In the data rows, 128 means zero.
Here are some points:
99 78 150 142 181 127 77 178 110 163 140 94 186 105 166 126
193 117 148 126 149 72 145 136 139 137 76 137 126 195 91 159
82 121 117 140 63 121 144 6 147 121 106 118 52 88 118 127
163 73 166 172 92 113 90 0 200 169 36 112 49 108 160 187
213 140 156 159 97 65 136 87 159 132 62 134 46 176 49 189
114 129 130 80 127 165 131 121 125 95 190 133 111 106 130 130
106 124 114 192 147 86 76 105 143 187 62 102 179 147 157 169
125 168 108 59 98 179 203 175 101 43 231 180 95 130 77 107
215 70 166 177 159 88 119 84 224 166 15 137 97 184 100 225
152 186 127 45 106 129 209 173 92 50 230 163 87 171 30 150
126 155 122 118 131 110 115 144 135 161 129 116 110 127 152 117
155 131 143 66 145 156 146 174 110 91 186 150 109 134 102 109
111 153 101 145 130 112 160 122 170 125 113 139 132 144 124 137
96 119 115 138 151 103 122 156 128 152 128 116 169 141 135 116
209 136 144 130 132 82 154 160 159 149 95 126 92 168 101 170
111 126 117 187 96 144 137 21 174 134 64 145 96 93 154 163
183 144 137 133 107 73 150 97 181 149 87 127 46 177 89 179
167 95 160 109 111 141 162 69 157 96 132 157 59 142 86 184
65 158 80 186 117 141 124 77 177 154 113 130 160 108 161 123
157 86 139 173 214 107 63 199 154 204 57 103 201 174 172 114
202 118 162 77 115 112 147 97 154 101 156 143 17 146 93 162
168 133 142 72 71 128 203 45 125 65 130 177 50 161 57 169
143 96 132 141 106 131 158 53 172 124 101 141 74 120 124 183
126 168 115 108 111 140 183 225 70 75 179 149 144 132 64 70
148 193 108 90 101 113 174 106 105 103 147 175 120 202 100 144
250 140 146 153 74 50 167 150 131 147 73 115 5 137 52 132
171 112 139 80 137 116 154 201 110 125 146 118 109 119 96 91
Then 16 other points, each followed by its number:
14 132 104 80 133 222 121 133 63 66 239 139 166 53 163 68 0
135 117 125 184 170 117 73 193 121 169 96 102 191 150 148 114 1
108 86 160 190 78 152 56 0 167 155 62 110 63 66 175 184 2
186 160 125 71 133 125 202 168 125 84 166 167 88 192 64 131 3
117 148 113 136 144 117 98 92 147 174 83 111 167 161 196 137 4
130 120 148 161 133 144 104 122 137 145 103 131 154 125 141 139 5
73 92 105 185 211 134 46 191 141 207 78 87 255 134 232 97 6
30 148 102 96 92 201 104 51 70 101 183 126 152 55 214 79 7
136 93 140 169 145 146 91 78 198 172 69 118 113 124 168 175 8
168 190 121 99 108 110 207 240 74 68 181 159 114 174 27 94 9
112 127 133 83 134 177 157 108 134 91 188 147 88 95 124 133 10
132 87 146 126 184 126 101 214 110 134 121 117 212 135 135 106 11
151 122 129 123 174 104 79 198 103 190 97 87 211 161 177 115 12
155 105 150 139 143 135 128 143 161 128 110 147 127 151 104 163 13
132 118 126 175 124 122 90 61 156 161 72 117 127 142 162 172 14
158 119 138 78 153 123 159 191 116 100 154 149 120 160 83 142 15
Which of these numbered points is nearest to each point below, ignoring the 3 directions in which the first points spread most? Its number follows each.
187 135 155 192 113 76 89 61 163 183 41 117 89 186 112 215 > 14
212 142 136 165 168 57 124 184 186 172 39 124 141 244 98 161 > 3
50 128 100 75 119 208 152 98 124 73 206 146 97 65 138 79 > 10
150 145 138 143 175 124 86 213 107 132 141 113 200 179 115 142 > 14
133 130 100 138 107 127 198 141 148 96 135 153 99 119 52 106 > 9
187 156 130 138 157 97 158 192 175 126 120 149 137 182 98 148 > 3
125 92 135 153 195 115 66 205 142 186 89 98 213 145 195 109 > 6
112 129 145 96 41 145 160 77 84 81 180 136 32 66 92 116 > 2
177 127 147 100 122 128 155 115 169 113 134 156 69 162 88 173 > 8
84 122 136 160 154 155 69 148 114 120 128 131 187 113 165 110 > 5
222 104 158 133 133 86 103 71 195 157 70 136 38 166 100 199 > 8
65 75 140 112 157 191 102 134 107 118 149 131 193 74 192 95 > 11
133 183 110 74 130 116 145 134 120 127 178 139 128 177 130 121 > 4
127 108 135 131 113 128 133 78 138 136 102 126 114 115 150 133 > 6
115 68 152 174 117 135 100 44 158 159 76 110 95 69 154 167 > 0
136 149 127 104 117 142 141 119 119 101 167 145 103 129 127 144 > 14
